[[139 129 120 130 127 128 124 126]
 [130 133 120 124 121 117 134 119]
 [151 130 119 132 127 128 118 127]
 [128 133 120 124 121 117 136 119]
 [125 124 139 130 138 143 126 142]
 [129 133 120 124 122 118 135 119]
 [112 125 137 125 128 128 133 127]
 [113 126 137 125 128 128 133 128]
 [144 129 120 132 128 128 120 128]
 [140 128 121 132 128 129 120 129]
 [110 126 135 125 127 127 136 125]]
->
[[151 130 119 132 127 128 118 127]
 [144 129 120 132 128 128 120 128]
 [140 128 121 132 128 129 120 129]
 [139 129 120 130 127 128 124 126]
 [130 133 120 124 121 117 134 119]
 [129 133 120 124 122 118 135 119]
 [128 133 120 124 121 117 136 119]
 [125 124 139 130 138 143 126 142]
 [113 126 137 125 128 128 133 128]
 [112 125 137 125 128 128 133 127]
 [110 126 135 125 127 127 136 125]]

[[143 145 127 147 118 118 130 150 144 119 112 124 117 128 121 136]
 [ 98 123 122 123 134 143 128 113 117 122 144 127 139 127 126 116]
 [142 146 129 146 117 123 132 148 140 117 113 123 119 124 121 132]
 [117 123 127 114 135 130 119 105 114 136 136 129 137 124 128 126]
 [ 99 123 122 122 134 142 127 112 116 123 144 127 139 127 127 117]
 [104 123 124 118 135 138 122 108 116 128 139 127 138 125 128 120]]
->
[[143 145 127 147 118 118 130 150 144 119 112 124 117 128 121 136]
 [142 146 129 146 117 123 132 148 140 117 113 123 119 124 121 132]
 [117 123 127 114 135 130 119 105 114 136 136 129 137 124 128 126]
 [104 123 124 118 135 138 122 108 116 128 139 127 138 125 128 120]
 [ 99 123 122 122 134 142 127 112 116 123 144 127 139 127 127 117]
 [ 98 123 122 123 134 143 128 113 117 122 144 127 139 127 126 116]]

[[147 126]
 [118 116]
 [106 138]
 [128 131]
 [125 152]]
->
[[147 126]
 [128 131]
 [125 152]
 [118 116]
 [106 138]]

[[151 114 107 106 103 138 141 124 151 120 108 132]
 [104 105 134 135 139 108 108 102 104 105 135 111]
 [150 151 153 152 153 144 138 149 149 152 152 152]]
->
[[151 114 107 106 103 138 141 124 151 120 108 132]
 [150 151 153 152 153 144 138 149 149 152 152 152]
 [104 105 134 135 139 108 108 102 104 105 135 111]]

[[121 131]
 [133 135]
 [117 133]
 [132 133]
 [124 124]
 [122 113]
 [125 103]]
->
[[133 135]
 [132 133]
 [125 103]
 [124 124]
 [122 113]
 [121 131]
 [117 133]]

[[147 148 153 152 147 148 149]
 [148 149 153 151 148 148 150]]
->
[[148 149 153 151 148 148 150]
 [147 148 153 152 147 148 149]]
